In the rows, zero is written as 128.
First come named moves, each a turn or a mirror, each shown by rows before and after it. For each pair of rows after them, which moves, in which order, take the first row to the second? The first pair is done for you.
move S:
[129 105 126  97 161 114 139  68  72 115 120] => [129 114 129  97 156 110 143  68  73 119 120]
[113 128 127 133  52 128 161 174 169 168 121] => [ 97 137 132 136  72 119 177 172 177 161 113]
[158 114 143  71 147 148 166  99 144 137 162] => [163 123 145  70 142 151 166  99 140 138 168]
[107 132 128  88 138 136 145 144 179 107 152] => [150 125 125  85  93 159 125 146 146 118 161]
move P:
[132 141 154 149 108 129 111 168 170 164 146] => [150 145 162 112  86 132 122 148 159 151 156]
[131 131 144  70 105 116 136 125 131  99 152] => [ 91 124 122 163 149 117 117 165 147 128 114]
[116 158 144  96 182 104 173  83 145 119  94] => [108 155 134 121 191 107 164  96 147 131  83]
move X:
[135 120 116 132  99 127 128 135 122 122 115] => [141 124 127 112 103 125 123 131 131 121 130]
[155 111 116 121 134 137 107 142 126 138 139] => [149 123 133 113 139 128 119 144 145 141 144]
[143 105 112 117  85 128 119  99 100 131 137] => [123 128 139 100  97 117 144 106 151 135 158]
[134 129 159  85  75 119 140 124 136 113 121] => [108 131 148 134  83 105 160 140 143 112 102]
Then:
Between the rows of a pair lie 2 to 4 moves.
[117  99 101 115 188 127 108 103  89 105 132] => [163 108 124 121 128 153  73 133  98 153 149] => S X P S
[105 111  81 150 155  94 132 118 118  60  78] => [157 112  89 187 124 130  58 164 112 121  94] => S X P S
[164 136 108 120  59 128 124 129 112 114 109] => [162 127  97 115  96 136 127 108  90 108 108] => X S X X
[199 140 141 100  34 157  93 137  92 154 168] => [156 147 123 209  51 157  92 183 131 184 126] => X P S X
[165  98 145  72 126 124 130  98  92 103 155] => [125  80 110 140 194 121 112 116  88 113 126] => S P X
[117 136 153 113 132 120 146 139 167 125 161] => [ 97 129 136 119 157 124 141 131 156 114 145] => X S X S
[112 130 128  87 155 114 175 108 131  85 144] => [110 131 122 193 151 129 133 173 141 144 121] => X S X P
[137 144 151 151  86 123 133 154 169 148 132] => [102 116 109 172 172 117 132 136 121 111  95] => X S X S
[178 124 133 105 115 149  98 116  98 135 141] => [149 122 118 132 171 151  77 122 100 145 137] => P S X
[126 116 109 132  48 113 188 130 124  82  61] => [161 110 105 138  38 137 134 138  92  95  61] => X S P S
[131 137  98 145 135 111 151 139 137 122 104] => [169 134 115 115 126 130 107 134 121 143 136] => S X P X
